(in the rows, 128 means zero)
Each run below is a few steps of one of 7 hidden systems, one row a step.
path 1, Q714 (9 x 22):
[[122 144 154 107 151 137 101 109 172 106 109 160  87 106 163 135 111 197
  136 140 122 193]
 [158 124 122 109 109 144 156 130 118 107 161 116 166  90 177 191 114 123
   78 160 176 111]
 [119 106 120 108 139  95 128 132  55 130 155  99 151 167 134  58 134 103
  153 155 142  80]
 [162 150 138 140 162 113  87 152 166 140 101 138 146  97  80 101 159 144
  186 110  78 120]
 [134 163 124 140  90 158 131 177 153 134 150 125 117 143 101 194 105 104
  113 107 112 205]
 [ 81 129 188  92 121 107 142 101 108 140 158 135  77 149 171 125 104 121
   74  98 145 111]
 [158 101 130 172  99 130  91  95 124 136  94 159 158 101 145  95 129 162
  106 134 157  58]
 [147 116  81 144 119 128 112 125 123 119 102  68 169 161 129 116 121 157
  171 161 136 201]
 [122 105 154  83 172 101 179 138 155 139 147  78 123  96 133 171 166 110
  143 108  91 146]]
path 2, Q5 (9 x 22):
[[145 113 183 144  97  86  81  91 136 166 102  76 150 138 142 104 123 151
  116  80 125 125]
 [173  57 139 187  85 129 129 118 146 156  86  89 151 109 139 155 139 132
  115  96 118 140]
 [140  41 137 162 127 131 167 132 110 138 106 103  80 142 172 129 127 130
  136 113 128 177]
 [145  63 145 143 165 140 143 143 144 123 113 177  75  89 178 123 142 179
  146 142 118 147]
 [155 109 115 115 140 160 127 183 123  99 158 169 119 107 158 143 116 164
  151 187 134 182]
 [137 153 165  54 175 112 118 163 110 101 186 129 125 108 165 128 115 141
  146 167 125 148]
 [168 152 157  92 140 107  89 182 119 135 184 143 180  93 111 118 139 122
  148 144 110  84]
 [154 166 159 125 104  98  77 178 107 159 161  96 168 164 100 102 111 107
  145 103 116 142]
 [146 145 201 140  98  95  87 122 148 176 124 100 140 130 128 130 120 129
  101  59 116 122]]
path 3, Q66:
[[ 72 134  84 102 132 106 162  96 106 132 140  57 150 189 130 108 137 132
  143 149 152 153]
 [105 108 129 112 157 101 157 103 163 147 112 109 140  93  86 129 190 113
  144 109  80  73]
 [139 125 108 183 103 163 130 154 126 127  93 162  93 146  66 127 121  69
  139  99  85 133]
 [ 98 164 148 135 156 140 141  97 137 116 108 173  43 143 164 125  98 142
   99 100 155 146]
 [140 115  84 140 120 156 161 106 142 108 123 151 156  85 165 174 136 158
   91 164 183  97]
 [ 88 119  75  92 114 133 135 110  81  93 141 108 160 168 113  95 124 112
  149 198 131 122]
 [125 166 131  94 209  96 130 108 147 118 109 111 129 103  98  96 160 118
  178 120  94  93]
 [154 168  95 184 139 151 151 191 150 152 130 145 122 130  79 158 142  87
  143  86 121 133]
 [ 64 172 145 125 107 132 136 119 128 149 156 165  81 175 128 133 106 131
   78  94 158 120]]
path 4, Q517 (9 x 22):
[[150 177 141 118 195 125 103 123 183 111  92 149 108  87 112 122 140 167
  174 119  96 154]
 [123 173 108 128 117 156 165 174 154 132 172 134 130 127 117 209 122 108
   98 118 148 166]
 [ 73 135 137 106 101 118 130 115  86 138 172 162 127 154 134  96 124 121
   85 141 160  52]
 [159 158 110 141 123 121  63  86 127 106  73 120 175 120  98  77 118 144
  158 146 121 104]
 [135 169 118 129 152 114 149 126 150 140 118  46 135 156 132 159 119 120
  140  94 137 202]
 [ 94  92 144 141 123 115 191 121 140 179 149 126 110 122 129 155 168 107
   86  78 132  74]
 [125  80  96 172  87 161 112 118  99 114  88 175 112 146  90  86 123 105
  139 149  99 104]
 [123 155 138 110 166 130 105  86 142  87  80 123  79 137 155 114  95 160
  150 140 120 198]
 [144 137 121 113 156 141 182 124 171 120 139 121 137  67 159 207 146 133
   98 128 154 120]]
path 5, Q517, 9 rows:
[[126 148 161  77 113 110 112 112 171 133 156  91 174  96 154 180 131 172
  105 134 136 156]
 [152  96 137 117  92 117 144 156  82 140 171  84 181 125 122 149 128  64
  106 131 132  80]
 [147 109 151 155 147  96  96 145  81 153 120 123 115 164 130  38 127 122
  168 106 121 101]
 [150 119 148 165 127 127  96 140 191 159  92 128 118 113 122 135 143 186
  153  93 101 190]
 [109  81 143 120  67 149 160 144 136 133 159 121 114 133 148 196 116 123
   83 128 123 179]
 [131  65 159 103 115 122 126 105  72 103 137 153 115 109 169  98 113 111
  101 162 136  66]
 [198 120 111 139 170 126  92 144 115  99  99 127 154  99 143  89 123 152
  189 169 124 141]
 [127 152 138 101 172 115 149 188 156 150 177  99 127 128 139 158 149 158
  160 122 122 199]
 [105 110 168 106  90 123 136 169 135 163 192 165 134 109 107 155 148 113
   93 113 106  79]]
path 6, Q333, 9 rows:
[[140  85  88 173 101 117 118 136 133 171 117  92 187 148 120 103 163 177
  161 136 143 136]
 [112  67 164 130 105 116 127 109 154 146  98  86 102 138 127 139 134 141
  140 102  73 197]
 [188  81 155 164 110 160 143 162 132 121 117 153 101  85 136 177 117  82
  104 105 103 124]
 [145  88 112 147 123 152 145 159  73 111 148 164  99 147 183 112  97 133
  118 167 173 138]
 [122 119 153  78 169 117 113 123 147 115 150 163 116  91 176 114 139 207
  143 171 136 140]
 [156 154 117  83 138 131 109 175 140 106 165 114 182  96  95 156 139 121
  168 173  93 157]
 [138 154 166 101 147  93 118 166  75 140 167  84 127 169 122  95 105  70
  149 105 112 135]
 [161 161 166 172 132 106  81 161 133 179 132 160 129 132 126  87 132 153
  128  73 144  86]
 [119 135 109 164  55 138  92 132 147 162 136 119 168 163 125 140 117 185
  109 124 156 180]]
path 7, Q106, 9 rows:
[[135 162 177  72 107 126  99 166 105 108 188 131 128 128 152 152  80 115
  103 141 130 167]
 [173 138 191 112 130  89  95 147 104 151 164 111 165 106 165 114 117 131
  106 106 152  79]
 [158 117 131 151  89 102  84 159 118 174 145  82 195 156 128 103 134 164
  147 122 141 147]
 [119 109 175 116 105 104 104 121 166 158 120  75 130 138 129 144 132 157
  137  93  89 202]
 [161  58 174 164  84 139 138 135 139 150 111 125 110 103 151 170 123 110
   91  87 108 142]
 [142  53 140 161 110 134 135 144  77 133 125 129  91 161 184  97 100 134
  128 134 147 157]
 [148  74 147 109 158 123 113 125 130 110 120 148 115  89 186 108 137 200
  155 171 124 159]
 [163  86 133  96 118 149 127 184 127 102 170 141 154  80 134 166 131 127
  135 182 100 156]
 [134 128 185  78 136 108 112 194  87 131 197 140 116 129 132 114 115  92
  136 130  98 127]]
path 8, Q445 (9 x 22):
[[139 182 152 138 121 100  93 114 108 142 115  67 129 185 121 102  87 103
  130  82 136 161]
 [153 140 144 178 116 109 121 115 175 183 103  95 149 127 141 149 146 164
  108  63 155 134]
 [117  51 107 162  49 139 147 111 126 151 117  89 156 151 130 154 137 130
  103 128 129 155]
 [120  36 165 119 128 120 142  82 120 113  88 119  83 114 172 112 127 146
  127 136 103 142]
 [182  73 117 158 161 158 151 170 126 109 122 176  99  83 167 139 134 141
  148 157 131 137]
 [ 95 122 110  90 148 137 152 175  96 114 196 158 109 149 157 118 128 151
  143 183 150 152]
 [114 164 169  59 151 108  92 139 137 117 175 169 146  88 126 115 134 156
  129 158 113  88]
 [175 187 126 109 118 133  83 166 102 100 149 120 177 119  89 133 100  77
  140 146 115 118]
 [132 201 153 117 155  84 109 127 115 151 137  64 135 174 130 105 108 110
  138  81 145 148]]
path 9, Q5 (9 x 22):
[[132 151 120 120  73 147  82 109 134  96 100 107 157 136  70 149  97  85
  129 141  79 164]
 [153 158 151 133 155 117 159 103 107 119 107  87 102 126 153 149 100  60
   95  76 152  99]
 [114 103  96 186 125 126 159 134 129 179 133 153 134 139 133 109 167 152
  114 106 172  63]
 [ 68 108  97 133  92 138 112  97 148 133 103 126 118 176 106 104 134 181
  149 153 111 192]
 [134 127 145  97 142 147 139  75 160  72  84 125 100  78 134 178 108 107
  113 139  92 151]
 [161 119  92 145 155 151 184 160  85 106 149 140 126 113 151 146 125  73
  115 148 164  81]
 [ 83 156 102 119 178 104 132 144 112 150 152 147 115 175 129  59 153 166
  167 137 153 115]
 [104 174 129 102 113 137  85 119 192 124 124 154 150 103  75 150 140 166
  141 137  86 153]
 [134 152 140  99  88 145 135 124 103  97 144  98 139 130 111 180  85  46
   87 130 120 134]]
path 10, Q66 (9 x 22):
[[156 160  86 114 153 143 112 155 146 106 148 148 182  93 134 135 141 180
  154 188 153 135]
 [110 184 121  64 141 111 127 167 110 119 191  92 166 150  97 136 126 100
  148 155 119 149]
 [144 180 172 113 149  87 111 146 130 161 155 111 151 118 104 118 141  95
  121  76 120  64]
 [150 160 127 201  80 125  95 142 138 177 111 117 147 162 103 125 117 123
  110  67 149 130]
 [ 79 120 153 134  86 118 133  70 149 153 107  90 110 166 153 147 116 155
   87  88 145 173]
 [133  41 136 132  95 131 161  72 133 119  91  97 138  92 151 161 141 119
   95 134 117 108]
 [135  45 108 148 127 139 139 122  81 101  93 132  96 144 131  84 124 101
  164 161  98 137]
 [129 116 133 121 199 132 135 141 151 113 110 175  68 102 144 102 148 171
  179 141 100 152]
 [149 146 111 120 140 172 143 196 149 109 170 190 121  89 121 179 132 133
  130 160 124 148]]
path 11, Q106:
[[150 154 130 185 136 113 133 148 139 185 139 139 145 132 136 119 148 142
  105  72 183  67]
 [ 74 132  93 142  74 130 111  99 141 152 123 106 156 189 118 113 128 185
  123 140 153 173]
 [114 112 161  96 115 123 120  49 161  99  75  93 120 100 129 158 116 124
  108 121  89 152]
 [186  76 111 172 130 146 170 138  94 111  96 104 123 112 134 147 122  54
  123 117 126 101]
 [105 100 102 144 187 118 162 155 103 144 136 135  85 167 146  71 151 145
  179 135 136 136]
 [106 125 118 116 140 150 116 130 187 120 125 202 113  85 115 142 156 195
  145 161 107 134]
 [125 157 125  94  90 165 125 148 110  81 162 156 128 123 111 176  86  76
   96 165 121 143]
 [140 175 171  94 173  94 122 122  80 121 151 120 117 133 155  91 105  89
  116 110 152  69]
 [158 158  94 164 135 110  97 142 141 165 126 119 196 126 119 100 157 171
  153 127 165  90]]
path 12, Q445, 9 rows:
[[171  91 150 130 140 101 137 108 114 142 128  96 167  89 191 128 140 148
  106 128 170  76]
 [153  65  90 137 126 120 131 152 104 131 130  90 176 133 128 100 154 143
  181 175 115 145]
 [114 104 168  88 160 110 120 156 149 133 141 121  93 124 129 117 144 154
  175 129  70 199]
 [163 125 180 134 108 144 113 202 136 144 174 182 106 100 131 163 116 113
  104 108 113 135]
 [128 142 144 122  81 127  92 144  70 127 172 140 142 170 165 101  78 128
   94 147 178 122]
 [159 154 145 101 142  96  81  89 139 121 118  91 184 101 167 114 121 188
  131 148 163 117]
 [172 110 108 121 130 117 141 155 139 132 137  51 195 107 113 165 149 108
  159 141 109 157]
 [116  84 174 118 131  89 138 159 109 167 150  83 105 163 122 101 141 105
  152  88  85 157]
 [159 100 176 178  97 134  79 168 144 165 123 181 103 121 136 112 122 165
  125  93 114 141]]
path 13, Q714, 9 rows:
[[160 159 126 200 133 113 110 109 139 167  82 107 134 153 135 104 122 142
  123  65 167 114]
 [ 82 108 108 148  89 117 143 104 173 176 121  85 153 159 123 147 161 182
  122 113 134 174]
 [ 95  42 152  95  92 130 153  86 140 117 116 111 117 106 132 156 144 122
  111 148  79 141]
 [173  57 122 161 145 152 153 131  95  92  92 157  82 104 158 119 115  90
  135 144 118 112]
 [148 136  91 156 196 135 155 175 120 129 138 158  97 134 164 104 140 168
  170 146 167 147]
 [ 99 164 113  77 147 127 135 167 156 131 192 154 158 107 121 149 156 175
  138 169 137 130]
 [124 154 149  67 101 129  96 136  96  90 166 137 157 117  96 133 103  77
  115 167  97 103]
 [176 186 159 140 151 113  89 126  97 113 101 118 119 137 119  93  85  70
  131  91 126 101]
 [136 187 123 182 128 113 121 139 158 184 120 106 143 161 116 130 134 146
  121  58 164 134]]
path 14, Q333 (9 x 22):
[[159  99 154 152 111 114  81  95 173 145  75 104 149 104 137 123 137 189
  142 113 108 162]
 [168  84 117 159 103 147 161 159 145 136 121  79 138 115 132 193 130 107
  128 112 119 191]
 [134  41 163 134 126 124 167 158  86 142 153 138  80 132 173 123 129 101
  114 123 123 117]
 [162  89 141 139 133 149  91 152 122 109 123 206 107  92 153  98 122 177
  148 169 120 124]
 [143 160 124  90 141 144 110 158 135  92 154 128 130 124 152 153  96 161
  146 174 134 215]
 [144 153 175  64 163  94 140 173 117 135 200 101 147 107 146 149 133 104
  126 125 126 117]
 [159 132 136 139 119 104  84 178  89 157 159 134 176 142 102  68 139 121
  159 131 123  80]
 [133 157 155 151 105 108  61 126 138 155 107 109 130 173 127  85 104 174
  146  97 126 185]
 [156 133 164 150  90 124 125 138 174 167 134 100 152 109 140 192 128 146
   88  76 138 155]]

Which system made each of these runs?
path 15, 2 rows:
[[112 109 153 138 151 102 114 135 117 150 107 133  88 154  87  65 144 104
  175  94  71 120]
 [143 172 138 182 106 161  95 151 160 138 104 183  87 135  97 142 102 131
  118  84 119 160]]
  Q333
path 16 (2 x 22):
[[113  64 190 125 121 101 148 124 129 164 131  97  85 140 170 134 132 138
  112  84 114 161]
 [169  29 146 165  94 152 134 137 125 127 105 163 115  85 149 142 136 130
  113 137 106 111]]
  Q517
path 17 (2 x 22):
[[168 105 180  90 121 135 128 135 107  93 153 132 119  84 186 168  91 109
   89 147 136 136]
 [173  92 148 115 136 102 117 172  67 139 176 113 166 125 167  94 127 121
  138 153 150  90]]
  Q106
path 18:
[[107 198 105 138 108 130  71  92 128 118  94 140 145 162  74  83 107 128
  135 129 128 111]
 [141 208 107 137 160 128 138  86 167 113  82  78 137 125 119 165 115 113
  121  97 146 149]]
  Q106
path 19 (2 x 22):
[[106 128 124 122 106 152 145  95 186 114 106 117 113 116 141 191 121 167
  102 128 126 205]
 [109  92 122  93 115 140 185 106  98  96 152 120 129 108 156 171 122  82
   80 159 145  86]]
  Q517
path 20 (2 x 22):
[[127 184  92 159 163 151 157 127 148 110  90 119  82 156 115 149 107 106
  142 105 135 191]
 [ 86 128 113 122 161 136 198  91 150 133 133 145  97 110 160 163 151 137
   85 117 165  87]]
  Q106
path 21 (2 x 22):
[[172  51 130 180  85 163 126 129 124 116  78 135 105 118 129 146 108 103
  124 125  96 162]
 [136  92 131 146 176 130 172 144 118 132 125 126  67 140 198 121 125 154
  140 121 159 175]]
  Q714
path 22, 2 rows:
[[123 197 135 155 127 147 117 107 167 122  89 150  80 139 106 158  97 114
  102  77 126 160]
 [102 133 115 141  96 148 164  99 129 132 143 145 123 128 162 175 115 124
   52 123 186  93]]
  Q5
path 23, 2 rows:
[[160 102 153  95 153 119 146 115 137  96 113  66 121  99 163 171 115 121
  138 136 105 196]
 [152  82 136 149 147 124 189 178 101 156 167 131 114 112 154 145 151  83
  113 103 144  77]]
  Q714
path 24, 2 rows:
[[115 182 108  91 203 128 135 128 108  82 125 133  87 145 141  99 107 122
  169 158 132 163]
 [137 198 118 112 169 131 146 142 160 128 155 149 150  83 115 167 149 119
  111 116 149  68]]
  Q714
path 25:
[[133 130 161 127 176 126 171 179 167 155 154 138  77 108 148 170 146 137
  133  85 115 172]
 [112  95 130 141  80 162 137 170 128 138 172 210 118 115 124 150 134 134
   90 143 130  96]]
  Q517
path 26, 2 rows:
[[161 130 174 137  99 123 135 115 158 140 115  95 135  92 128 196 116  90
   77  71 114 127]
 [133  77 126 180  98 117 151 136  75 163 127 101 117 180 152 102 119  96
  109  96 160 113]]
  Q106
path 27:
[[131 167 181  94 184  94 103 103 167 131 119 145 116  79 137 115 148 161
  136 102 111  89]
 [146 165  64 157  98 152 124 174 130 135 143 116 185 146  69 150 135 105
  147 143 131 144]]
  Q333
path 28 (2 x 22):
[[134 107 157 105 121  77  83  95 126 148 117  71 181 130 131  80 146 165
  152 129 114 118]
 [184  99 135 161 113 126 116 140 159 142  91  81 157 101  92 156 142 105
  153  97  79 156]]
  Q5
path 29:
[[148  16 118 140 120 137 171 131 113 121 115 120 128  97 145 138 156 113
  135 154 107 113]
 [126  67 132 118 161 135 141 157  99 111 128 166  71 131 152  82 129 140
  172 162 103 154]]
  Q445
path 30:
[[146  95 138 174 113 127 155  82 134 143  85 125 121 105 145 144 136 104
   78  81 148  62]
 [121  68  61 182 115 160 159  97 127 117  82 146 123 135 142 120 143 154
  132 162 153 125]]
  Q333
path 31, 2 rows:
[[137  88  88 196 105 146 150 119 173 160  86 125 137 127 132 154 156 177
  125 113 149 152]
 [ 73  60 109  97 117 135 172 113 125 117 141 107 108 148 149 145 143 153
  134 170 117 186]]
  Q714
